Here are some points, one per row:
array([46., 5., -45., 1., -36., -66., -38., -33., 60., 18., 10., 35.,
       -31., -11., -17., -23., 14., 2., 18., 24., -10., 22., 21., 5.,
       1., 3., 28., 43., 9., -19., -29., 23.])
array([2., 48., 24., -41., 9., -4., -40., -11., 13., -21., 24., -35.,
       20., 31., 29., -30., 29., 59., 31., -45., -19., -6., 80., -46.,
       5., -13., -45., -20., -16., -6., -4., -3.])
array([7., 36., 42., 43., 59., -11., -15., -18., 10., 48., 29., 59.,
       -65., 30., -14., -15., -4., 29., -29., 35., 49., -44., 33., -28.,
       -36., -40., 22., 2., -29., 46., 41., -11.])
array([-19., -41., 1., -31., 32., -38., 47., 62., -34., -8., -43., 54.,
       -34., -15., 28., -31., 23., 47., 30., 16., 7., 33., -57., -52.,
       27., 25., 13., 23., 20., -1., -11., -51.])
array([4., -13., -39., 11., 62., 63., 22., -8., -9., -47., -29., -8.,
       9., 38., 25., 45., -47., -20., 38., 28., 22., -37., -34., 18.,
       -31., 34., 27., -1., 5., 4., -52., 36.])
array([74., 21., -37., -3., 0., -17., -38., 41., -42., -41., -50., 40.,
       -33., -25., -51., -45., -8., -5., -49., 32., 4., 39., 62., -19.,
       31., 46., 26., -64., 58., 40., -39., 37.])
array([0., -33., 10., -35., -33., 6., -36., -18., -47., 35., 1., -44.,
       -59., 53., 31., 44., 36., -14., -26., -10., 25., -22., 17., -6.,
       28., 9., 14., -18., 35., 6., 34., -11.])
array([31., 46., -21., 10., 17., 20., -10., 4., 23., -8., -41., 17.,
       -28., -5., -43., 22., 40., -50., -33., -45., -30., 31., -57., -37.,
       -29., -31., -31., 48., -31., -56., 44., 14.])
array([62., 17., 17., 60., -37., -19., 51., 24., -53., 2., 51., -33.,
       -34., -40., 59., -39., 22., -51., 43., 31., -46., -30., 13., 11.,
       -26., 5., -48., -35., -25., -38., 25., -11.])
array([15., 24., 13., 16., -32., 9., -19., -2., 24., 28., 17., 44.,
       42., 1., -11., -12., -16., 11., 11., 33., -64., -6., -33., 36.,
       53., -55., 23., -9., -42., -5., -48., 6.])
array([-37., 17., -45., 22., 16., 54., 30., -47., 22., 21., 39., 2.,
       28., -14., -19., -39., 48., 2., 7., 10., -10., -33., -27., -10.,
       43., 33., -1., -10., 52., -29., -21., -2.])
array([15., 31., 24., 4., -54., 35., -18., 62., 20., 37., 7., -2.,
       30., -34., -32., 14., 33., 49., -56., 23., -7., -12., -43., 34.,
       -28., -20., -13., -6., -8., 14., 38., -11.])
array([-45., 63., -43., -7., -32., -57., 47., 26., -17., -45., -45., 18.,
       -48., -22., 41., 26., 4., 22., -5., 5., 22., 0., 2., 78.,
       52., 21., 36., 24., 0., -1., 1., -1.])
array([18., 30., 13., -11., 3., -27., 5., -35., 18., 46., 5., -38.,
       -27., 63., -41., -42., -35., 20., 43., -22., 28., 79., -34., 17.,
       29., 29., -28., -39., -27., 15., 9., 38.])
array([-5., -21., -55., -65., 53., -12., 8., 43., -14., 6., 31., 38.,
       48., 18., 15., 10., -26., -14., -18., -23., 28., 6., -8., 55.,
       -20., -51., -59., -12., 52., -30., 3., 28.])
array([20., 50., 18., -18., -3., -28., -11., -29., 33., 26., -47., -26.,
       49., 28., 73., -30., 15., 39., -38., -47., -29., 20., -6., 8.,
       -43., 33., 47., -45., -18., 2., 1., -7.])
array([-53., -9., 5., 58., 21., -43., -45., 49., -40., -10., 0., -22.,
       33., 15., -27., 9., -27., -55., -11., -17., 33., -43., -25., -41.,
       -21., -18., 13., -38., -11., -15., -66., 21.])
array([12., 1., -50., 62., -3., 26., 57., -56., -46., 34., 7., 12.,
       47., 17., 29., -33., -5., 18., -5., 56., 31., 13., 23., -10.,
       -36., -19., -8., 44., 24., 48., 38., 11.])
array([-43., -17., 16., 17., 7., 27., 24., -9., -27., -36., 28., 18.,
       -7., 35., 20., -61., -19., -34., -41., -43., 12., 38., 7., 35.,
       -24., -17., -7., 22., -14., 31., 1., -58.])
array([-33., -29., -31., 0., -13., -1., -21., -24., -30., 85., -36., 18.,
       -34., -46., 21., 46., -41., -25., -38., 0., -20., 40., 14., -17.,
       2., 54., -56., 9., -33., -23., 4., -17.])
array([-12., -15., 25., -48., -1., -50., 61., 24., -20., -29., -28., -63.,
       -54., 41., -21., 11., -33., 5., -30., -15., -6., -47., 24., 17.,
       -11., -40., -15., 14., -36., 18., 17., 37.])
array([27., 39., -61., -74., -45., 5., -21., -6., 17., 11., 69., -40.,
       8., 15., -17., -23., -20., 7., 12., -20., 14., -34., -43., -47.,
       -16., 39., 26., -3., -15., 47., -28., -46.])
array([2., -14., -4., 40., -45., 37., 10., 41., -6., 18., -4., 14.,
       10., 67., 24., 33., -40., 2., 45., -17., -6., 13., 33., 2.,
       -36., 5., 19., 45., 46., -32., -46., -35.])
array([-25., -26., 52., -8., -10., -22., 56., -20., 52., 7., -29., -21.,
       29., 37., 34., 30., 9., -20., -9., -7., 9., -10., 4., -35.,
       60., 35., -69., 4., 13., 50., -28., 49.])
array([1., 55., 44., 27., 15., -8., -6., -46., 19., -33., 34., -20.,
       -4., -68., -33., 76., -5., 19., 37., -9., 25., 48., -21., -4.,
       -16., -9., 11., -42., 56., 3., -19., 24.])
array([-9., -25., 24., -9., -22., 51., 39., 17., -13., -31., 39., 31.,
       32., 22., -17., 12., -2., -20., -28., -23., -20., 59., 25., -3.,
       -1., -17., 40., 25., -20., 12., 15., 23.])
array([-59., -35., 21., 14., -33., 22., -4., 41., 54., 54., -10., -51.,
       2., -52., 5., -54., -52., -33., 26., -1., -9., -10., 35., 32.,
       -15., 15., 28., 24., 34., 1., 9., -3.])
array([28., 10., -57., 32., -26., 33., -32., -18., 26., -11., -14., 13.,
       -32., -18., -10., 2., 31., 37., -43., -46., 47., -12., -8., 4.,
       49., -57., -54., 18., -34., -5., -48., -37.])
array([42., -12., 29., -38., -32., -18., -1., -41., -15., 35., -34., -32.,
       9., 28., 11., 19., 3., -48., -40., -14., -4., -25., -12., -27.,
       27., -58., 56., -22., 49., -12., 33., 21.])
array([-27., -68., 22., 19., 3., -30., -40., -16., -74., -24., 26., -30.,
       15., -2., -1., 12., 14., 69., -1., 20., 1., 0., -44., 47.,
       -37., 2., 8., -20., 3., -28., -45., 26.])
array([-22., -15., -7., -68., -7., 37., 33., -44., -30., 35., -27., 19.,
       -35., -67., -2., 26., -16., -12., -17., 1., -21., -9., 38., -17.,
       -49., 19., -28., 21., -56., -32., -53., 28.])
array([14., 22., -5., 3., 22., 35., 2., 42., 30., -6., -22., -40.,
       35., 23., -49., 0., 31., -14., 23., 55., 45., -8., 32., 25.,
       -22., 36., -15., -40., -43., -47., 57., -30.])
array([51., -73., 26., 12., 13., 41., 46., 40., 25., 23., 21., -12.,
       -21., -45., -11., -18., 20., -14., 45., -73., 26., -1., 25., 36.,
       39., 14., 46., -47., -50., 3., 4., -27.])
array([-16., -17., -9., 28., 20., -48., -11., 35., -3., -27., 45., 38.,
       46., -25., 42., 35., -16., -5., -22., -36., 52., -6., 20., -10.,
       -23., 22., 25., 36., 3., 11., 55., 54.])
array([-14., -25., -29., 11., -41., 42., -51., -49., 10., -69., -50., 10.,
       -31., -47., 0., -41., -49., 14., 1., -21., -15., 1., -21., -45.,
       -8., -19., -26., 18., -30., -50., 52., 37.])
array([-45., -63., -64., 34., 45., -56., 35., -42., 49., 11., 27., -44.,
       30., -14., -55., 50., 32., 44., 11., 24., -19., -7., -4., -46.,
       28., 17., 35., -20., 14., -37., -12., -51.])
array([21., 34., 45., -10., 41., 16., -9., -23., -2., 15., 12., 24.,
       32., -19., -20., -16., 26., 7., 10., -2., 15., -48., 10., 40.,
       22., 27., 7., 35., -8., -31., -30., -7.])
array([20., 12., 59., 2., -30., 20., -37., -25., 4., 7., 11., 47.,
       28., 21., -18., -12., 17., 10., 24., 43., 46., -15., -30., 7.,
       30., 42., 11., 33., -14., -44., -11., -15.])
array([-60., 37., -26., -34., 12., -1., 24., 56., -28., 1., -39., 13.,
       -43., -25., 36., -45., 56., 16., 49., 30., 8., 42., -23., -39.,
       18., -29., 34., -12., 21., 18., -31., 24.])
array([25., 29., 7., 29., 69., 36., -23., 41., 19., 16., 21., -4.,
       -30., 2., -18., -13., -18., 43., -33., 4., -79., -49., -25., 12.,
       34., 21., 4., 28., 6., 7., 40., 7.])
array([44., 32., 49., 0., 39., -44., -17., -17., 5., -32., -9., -53.,
       22., -55., -32., -19., -12., -9., 5., 5., 14., 16., -6., -15.,
       6., -10., -14., 58., 41., 22., -36., -65.])
array([-29., -20., 37., -3., -31., 16., 38., 13., 67., -62., 34., 28.,
       -26., 6., 7., -4., -34., -27., -35., 52., -22., 8., 21., 15.,
       -32., -28., -28., -35., 9., -37., 11., -42.])
array([-25., -6., -15., -29., -24., -12., 27., -50., -43., -31., -60., 44.,
       48., 16., 0., 30., -41., 0., 39., -17., -37., -34., 25., -12.,
       2., -13., -22., -46., 15., 38., 51., -39.])
array([-8., -18., 15., -13., 42., -11., -74., 27., -33., -36., 38., -52.,
       28., -10., 55., 43., -19., -32., -23., 60., -15., 63., 11., 6.,
       36., -40., 17., 3., -16., 23., 39., 8.])
array([45., -55., 7., -26., 22., -22., -47., -24., 48., -2., -42., -5.,
       -11., 23., 43., 16., 66., -34., 43., -16., -12., -32., -42., 5.,
       -38., -5., -38., -18., 14., 62., 22., 12.])
array([-41., -9., -3., 20., -34., 17., 3., 23., -22., -12., 31., 35.,
       5., 28., -71., 34., 16., -31., 38., -20., -63., 8., 30., 23.,
       -25., 3., -9., 28., 3., 57., 14., 16.])
Along one direction, these points spread out more than along any other. How many in every 100 of the points above lie lower along it than each point below? Round to a whole number. More than half of the points above lie lower than the first one.
array([45., -55., 7., -26., 22., -22., -47., -24., 48., -2., -42., -5.,
       -11., 23., 43., 16., 66., -34., 43., -16., -12., -32., -42., 5.,
       -38., -5., -38., -18., 14., 62., 22., 12.]) 52
array([27., 39., -61., -74., -45., 5., -21., -6., 17., 11., 69., -40.,
       8., 15., -17., -23., -20., 7., 12., -20., 14., -34., -43., -47.,
       -16., 39., 26., -3., -15., 47., -28., -46.]) 87
array([0., -33., 10., -35., -33., 6., -36., -18., -47., 35., 1., -44.,
       -59., 53., 31., 44., 36., -14., -26., -10., 25., -22., 17., -6.,
       28., 9., 14., -18., 35., 6., 34., -11.]) 24
array([-27., -68., 22., 19., 3., -30., -40., -16., -74., -24., 26., -30.,
       15., -2., -1., 12., 14., 69., -1., 20., 1., 0., -44., 47.,
       -37., 2., 8., -20., 3., -28., -45., 26.]) 41
array([15., 31., 24., 4., -54., 35., -18., 62., 20., 37., 7., -2.,
       30., -34., -32., 14., 33., 49., -56., 23., -7., -12., -43., 34.,
       -28., -20., -13., -6., -8., 14., 38., -11.]) 78
array([42., -12., 29., -38., -32., -18., -1., -41., -15., 35., -34., -32.,
       9., 28., 11., 19., 3., -48., -40., -14., -4., -25., -12., -27.,
       27., -58., 56., -22., 49., -12., 33., 21.]) 39
array([-37., 17., -45., 22., 16., 54., 30., -47., 22., 21., 39., 2.,
       28., -14., -19., -39., 48., 2., 7., 10., -10., -33., -27., -10.,
       43., 33., -1., -10., 52., -29., -21., -2.]) 96
array([-8., -18., 15., -13., 42., -11., -74., 27., -33., -36., 38., -52.,
       28., -10., 55., 43., -19., -32., -23., 60., -15., 63., 11., 6.,
       36., -40., 17., 3., -16., 23., 39., 8.]) 9
array([2., 48., 24., -41., 9., -4., -40., -11., 13., -21., 24., -35.,
       20., 31., 29., -30., 29., 59., 31., -45., -19., -6., 80., -46.,
       5., -13., -45., -20., -16., -6., -4., -3.]) 67
array([51., -73., 26., 12., 13., 41., 46., 40., 25., 23., 21., -12.,
       -21., -45., -11., -18., 20., -14., 45., -73., 26., -1., 25., 36.,
       39., 14., 46., -47., -50., 3., 4., -27.]) 59
array([-16., -17., -9., 28., 20., -48., -11., 35., -3., -27., 45., 38.,
       46., -25., 42., 35., -16., -5., -22., -36., 52., -6., 20., -10.,
       -23., 22., 25., 36., 3., 11., 55., 54.]) 7
array([20., 12., 59., 2., -30., 20., -37., -25., 4., 7., 11., 47.,
       28., 21., -18., -12., 17., 10., 24., 43., 46., -15., -30., 7.,
       30., 42., 11., 33., -14., -44., -11., -15.]) 98
array([1., 55., 44., 27., 15., -8., -6., -46., 19., -33., 34., -20.,
       -4., -68., -33., 76., -5., 19., 37., -9., 25., 48., -21., -4.,
       -16., -9., 11., -42., 56., 3., -19., 24.]) 72
